One vector is turned by the same rotation once a step. Each row is the vector after some number of steps, and that number follows the row.
The counts run from 0 to 267.
[162 122 140 156 111 142 143 110 131  87  76 104  97 122 108  88 115 125
 148  99 137 106 130 134 158 178 145 105 105  97 126 101 153  86 127 102
  82 100] : 31
[ 97 146 110 115 132 106 115 126 127 158 185 170 183 128 146 171 147 151
 109 150 122 149 149 119  94  85 131 145 165 150 115 124 148 182 132 168
 160 148] : 238
[119 113 101 133 156 167 168 118 129 103 143 162 146  88 129 155  82 121
 161 167 145 160 149 170 122 156  86 167 126 116 127 106 149 134  86 163
 152 114] : 54
[152 116 135 107 147 145 172 135  79 177 149 115 126 158 121 111 108 123
 133 130 136 132 122 168 127  99 116 155  92 159 187 155  63 106  92 101
 129 130] : 209
[106 116 147 139 131 144 107  94 149 127 163 105  99 132 130  82 141 123
 106 114 167  97 154 152 175  90 138 112 106 133 179  68 144  60 110 123
 133 101] : 114
[ 89 112 130 157 134 133 171 129 104 121 148 160 147  81  95 148  82  93
 156 165  77 116 130 113 121 156  94 120 144  99 134 120 101 180 147 149
 103 144] : 33
[140 131 141 134 128 125 109 162 139  98 121 118 118 149  79 116 152 116
 180  92  67 114  92  91 115 146 143 121 103 142 136 186 124 132 172 128
 124 150] : 152
[ 84 135 122 151 140 114 110 126 164 139 144 187 182 108 116 121 119 131
 103 157  99 116 133 119 111  92 123 139 145 182 162 130 165 127 150 133
 170 170] : 103
[176 117 139  95 122 127 152 125  90 179 119  72 101 124 162 125 117 128
 113 125 175 156 144 165 141 118 134 139 133  99 115 109 101  98  81 133
 123  87] : 210
[ 92  96 125 136 156 144  99 101 185  93 164 133 119  96 131 119 132 162
 114 136 178  96 138 152 163  99 124 141 128 144 146  60 170  83 132 152
 142 113] : 119
[187 111 137 134 109 139 162 161 103 135  38  91 137 139 141  84  94 113
 126 105 136 109 123 132 109 155 114 131  94 163 149 153 123  86 110  89
 102 130] : 196
[158 124 139 109  92 134 140 156 136 143 154  98 144 178 152 114 141 149
  97 132 165 111 164 151 115  86 145  92 156 132  93  60 151 138 116 175
 160 118] : 228
[128 150 175 124 123 150  75 131 121 152 157 106 112 119 122 121 153 148
 115  85 146 117 147 140 153  63 178 119 176 125 158  91 118  92 147 135
  99 123] : 249
[165 159 156 132 139 169 130 148  77 141  91  86  96 163 137 106 103  98
 160 116 137 147 148 153 135 116 125 152 102 143 168 194 102  99  99 121
 131 127] : 65
[124 102 160 131 145 146 148 141  81 137 105 139 103  81 117 133  99  97
 166 110 113 111  88 121 130 108 103 139 141 123 178 161  85 147 157 146
  62 134] : 34
[146 132 144 127 103 125  68 112 132 147 125  99  93 162 186 106 174 159
  89  84 198 106 149 125 166  90 157  97 137 137 119  92 148 100 118 123
 135 101] : 245
[129 134 176 135 111 134  80 139  86 177 106 112 120 114 157 120 153 131
  96  94 146 135 134 137 139  65 151 154 173 129 164 146 111  83 133  98
 101 131] : 100
[108 115 129 139 114 126 165  87 124 135 148 155 150 107  93 157 104 128
 138 165 106 116 103 118 139 169 103  95 159  82 107  74 109 186 143 149
  94 118] : 28
[108 131 133 117 116 124  98  70 140 157 160 112 110 123 139 116 139 144
  67 144 158 122 144 141 165 109 145 134 139 107 119  81 146  92  76  85
 127  95] : 110
[177 109 129 104 143 135 160 153  91 166  93  93 118 105 158 134 123 138
 123  93 175 166 106 147 124 114 137 176 143 134 148 152  95  97  92 122
 111 110] : 205
[113  83 131 163 135 116 148 104  96 118 118 173 120 116 144 138 106 105
 143 126 134  84 101 123 142 142 100 116 137 129 153 145  70 187 162 139
  84 121] : 29
[166 138 118 117 140 146 122 106 162  91 176 118 106 156  74 122 142 145
 171 124 121 144 111 140 148 164 137  79 105 132 105  72 126 117 134 156
 119  95] : 158
[137 187 108 100 124 142 136 123 149 159 162 134 165 119 110 131 151 152
 114 168 112 175 163 122 120 104 161 125 157 113  77  86 185 128 115 134
 173 141] : 237
[127  89 119 161 120 105 160 136 105 108  72 127 134 128 153 141  88  96
 118 160 128 117 120 118 114 186  80 129 106 100 103 159 133 185 122 131
 127 130] : 46
[ 58 126 132 162 109 101 111 118 118 150 131 127 133  97 154 152 138 101
  73 163 104 117 151  86 121 108 133 164 139  92 126 155 164 139 138 102
 146 146] : 116
[113 143  95 142 136  91  90 109 130 155  89 192 162 136 195 158 135 151
  87 118 152 144 135 118 116  91 117 138 145 181 136 165 123 173 134 131
 148 149] : 90
[187 112 109  88 125 123 172 141 134 123  80 100 130 113 157 122 123 147
  96 124 192 155 116 140 120 162 126 136 138 118  71 106 144  93  89 115
 126 105] : 206
[166 105  88 106 126 133 201 141 154 107 138 127 151 136 125 126 109 145
 148 168 150 147 128 181 112 146 105 110 103 148 111  79 153 139  94 163
 147 116] : 58
[149  81 154 123 122 150 147 179  72 152  54 114 124 109 161 126  95 120
 128  96 144 131 119 144 114 105 104 180 134 129 156 188 101 124 122 106
 113 137] : 200
[114 146 169 128 140 140 115 149 102 115 173  97  96 146  66 113 142  99
 180 114  73 107 121 126 126 129 144 113  92 129 168 155 101 117 164 128
 122 129] : 148
[ 79 129 102 143 136  95 128 101 154  99 185 143 123 157  99 147 147 113
 130 164  74 118 120  82 110 172 113 128  81 112 109 154 148 175 127 110
 162 136] : 142
[100 111  83 121 126  66 119 131 178 144 121 177 198 127 147 133 133 140
  68 146 120 120 117  89 107 119 123 119 133 165 109 126 168 151 131 102
 142 168] : 107
[166 145 148 110 118 138 163 153 117 150  97 133 155  93  76 108  97 110
 165 125  89 143  96 128 114 143 130 152 128 147 144 177 103 100 125 101
  93 160] : 187
